500 stands for zero in the data rows.
Here are some points:
[266, 393, 475, 626, 477, 596, 717, 371]
[365, 562, 463, 361, 482, 454, 546, 511]
[420, 529, 496, 616, 567, 420, 400, 466]
[268, 629, 610, 602, 445, 557, 525, 427]
[490, 754, 590, 647, 487, 496, 517, 376]
[499, 413, 525, 594, 514, 586, 548, 562]
[317, 563, 562, 494, 518, 450, 538, 459]
[363, 452, 510, 538, 526, 467, 560, 416]
[277, 494, 504, 527, 602, 380, 594, 367]
[429, 570, 400, 387, 468, 445, 467, 522]
[643, 499, 394, 250, 360, 357, 413, 505]
[690, 563, 485, 400, 643, 529, 254, 527]
[619, 521, 496, 384, 355, 540, 505, 645]
[252, 350, 495, 636, 618, 459, 544, 296]
[706, 517, 407, 375, 460, 307, 348, 746]
[496, 564, 517, 460, 337, 529, 536, 668]
[510, 397, 463, 466, 615, 418, 347, 556]
[604, 497, 401, 385, 438, 379, 436, 620]
[429, 589, 499, 546, 498, 472, 603, 435]
[616, 441, 505, 266, 549, 490, 282, 614]
Here are 10 more points, each followed by its number:
[676, 416, 335, 272, 669, 411, 353, 616] 0
[379, 469, 523, 547, 578, 483, 456, 543] 1
[704, 537, 521, 492, 380, 394, 403, 517] 2
[620, 342, 460, 601, 532, 413, 581, 500] 3
[446, 417, 513, 479, 477, 548, 538, 457] 4
[451, 494, 649, 677, 415, 596, 586, 342] 5
[217, 538, 587, 722, 656, 659, 692, 241] 6
[695, 599, 508, 616, 399, 606, 350, 592] 7
[635, 522, 474, 426, 655, 415, 373, 435] 8
[627, 543, 450, 458, 690, 361, 474, 596] 9
Which two of these numbered points are nearest to each point below by angle, seen from the average point of the first points? Their numbers follow each, nearest first.
[485, 498, 435, 346, 478, 438, 532, 495] > 0 9
[716, 592, 512, 487, 212, 604, 493, 815] > 7 2
[597, 527, 288, 493, 267, 603, 711, 700] > 7 3
[425, 581, 674, 592, 416, 591, 667, 607] > 5 6
[206, 487, 611, 694, 647, 610, 597, 311] > 6 5
[592, 299, 442, 485, 567, 394, 453, 456] > 3 0
[366, 568, 437, 524, 546, 435, 479, 455] > 6 1
[356, 194, 259, 340, 533, 358, 745, 587] > 3 4
[593, 485, 378, 403, 668, 477, 401, 663] > 0 9
[654, 506, 577, 363, 562, 507, 316, 456] > 8 0
[548, 495, 469, 615, 573, 539, 342, 467] > 7 8
